(in the rows, 128 means zero)
Rows swapped in pairs by one turn or mirror: which row each one swaps with:
Govad: [ 84 129 143 130  92 147 134 129 159 120 107 133 116 133 117 106 145 156]
sove: [ 88 125 133 139 103 144 153 125 166 124 156 125 125 153 118 127 121 147]
sed: [ 82 108 112 141 107 144 134  97 154 117 128 152 122 129 108 137 126 174]
melu: [114 113 134  93 134 151 110 145 167 127 130 115 143 130 111 105 137 182]
vomo: [111 110 122 100 125 131 140 139 161 126 144 102 158 130 136 125 108 186]
muge: [100  95 137 100 132 140 137 121 137 124 125 107 153 108 126 120 160 148]
gomi: [104 104 130 132 124 115 151 106 134  97 143 101 129 121 100 118 126 154]
silal: [111 118 123 108 131 114 139 134 159 129 137  98 143 131 148 123 110 180]
sep: [ 97 109 142 131 123 167 127 105 153 145 128 157 136 133 134 107 128 155]
rin: [120 113 118 136 132 148 126  99 159 129 133 122 130 143 111 134 106 192]
mibuz: [ 80 118 130 143  98 129 152 131 159 124 152 132 126 151 124 123 125 155]
mados: [ 88 125 129 132 103 143 152 124 166 122 162 125 127 156 113 124 119 148]
zimon: [ 81 134 144 128  98 139 137 128 152 114 105 133 124 142 124 107 145 155]
fup: [106  85 150 119 137 140 124 152 169 124 124 129 117 112 106 117 128 170]
vitu: [ 89 127 154 131 100 125 140 132 153 117 107 128 130 148 128 111 140 154]
nezu: [104  96 118 115 147 132 107 115 125 111 125 116 137 103 127 125 115 170]
zome: [112 120 118 113 144 138 150 111 151 100 121 142 120 119 157 131 125 165]
sivu: [ 85 121 131 141 104 141 148 128 164 124 159 119 128 156 117 130 121 160]
lere: [111 130 133 118 117 144 158 121 153  97 104 155 144 133 118 127 140 167]
rez: [120 112 137  96 127 151 118 139 177 132 133 116 147 144 109 116 137 181]
gito: [102  92 126 115 140 145 139 133 132 110 130 129 133 114 149 107 103 139]
nidil: [ 80 108 111 132 117 151 138  85 148 107 137 145 125 121 101 123 126 161]
Fip: [101  94  96 111 125 155 157 106 162 121 146 145 121 121 128 115 142 153]
vedi: [ 98  95 119 118 149 129 112 116 129 109 128 117 140 104 121 122 108 169]
Lik: [104  87 131 125 119 133 143 109 137  98 149 109 116 123  96 124 125 144]
rosob: [114 118 137  84 129 145 115 141 167 120 124 117 147 128 108  99 139 164]
saf: [ 98 110 108 117 134 149 111 113 140 123 103 135 106 116 136 122 130 158]
dake: [119 110 112 138 133 153 127 100 152 126 132 125 121 136 121 131  97 182]
pobes: [101  93 132 111 139 122 119 126 133 101 135 117 155 107 109 122 107 173]
kode: [ 83 109 119 130 112 154 135  83 146 107 139 146 124 121 101 117 126 158]
Damak: [ 99  92 140 112 140 153 143 125 164 100 159 131 108 115 114 118 122 143]
keza: [120  95 139 106 123 126 135 136 132 117 117 125 134 101 130 111 145 143]
sez: [ 88 119 147 127 131 160 120 115 153 142 134 149 136 138 138  96 131 147]
Ror: [128 107 112 127 133 139 131  94 142 119 123 135 124 131 136 124 102 183]
kigal: [109 118 129 113 128 119 143 132 157 123 142  97 153 135 142 122 110 187]
vufu: [ 87 132 139 124 102 142 125 130 163 125 100 138 116 141 126 109 144 150]
Guba: [ 92 109 131  91 128 149 137 117 151 128 123 104 149 115 133 119 160 151]
Kimul: [116 117 126 107 134 119 142 134 161 126 140  97 149 128 145 122 114 180]
duf: [ 95  90 110 106 135 145 137 138 161 115 133 125 131 120 101  93 155 148]
Repa: [106 116 126  96 122 126 146 132 158 121 143 106 163 130 138 123 110 186]
Mome: [ 77 115 130 142 103 133 142 136 159 130 156 132 122 152 124 129 125 156]
pup: [123 122 133  95 132 147 110 147 158 122 124 120 149 126 113 103 139 177]
dedi: [ 99 108 142 138 121 111 145 111 135 101 134  99 133 129 100 123 124 158]
Buti: [ 95 114 117 120 127 161 137 129 150 116  91 142 135 131 142  98 112 155]
zazo: [119 105 130 115 107 174 135 112 160 134 125 160 124 123 120 116 129 154]
Mal: [ 99 108 130  96 130 150 130 105 143  97 137 136 131 112  97  89 127 144]

keza is swapped with zazo
melu is swapped with zimon
sed is swapped with pobes
Buti is swapped with duf
Govad is swapped with pup

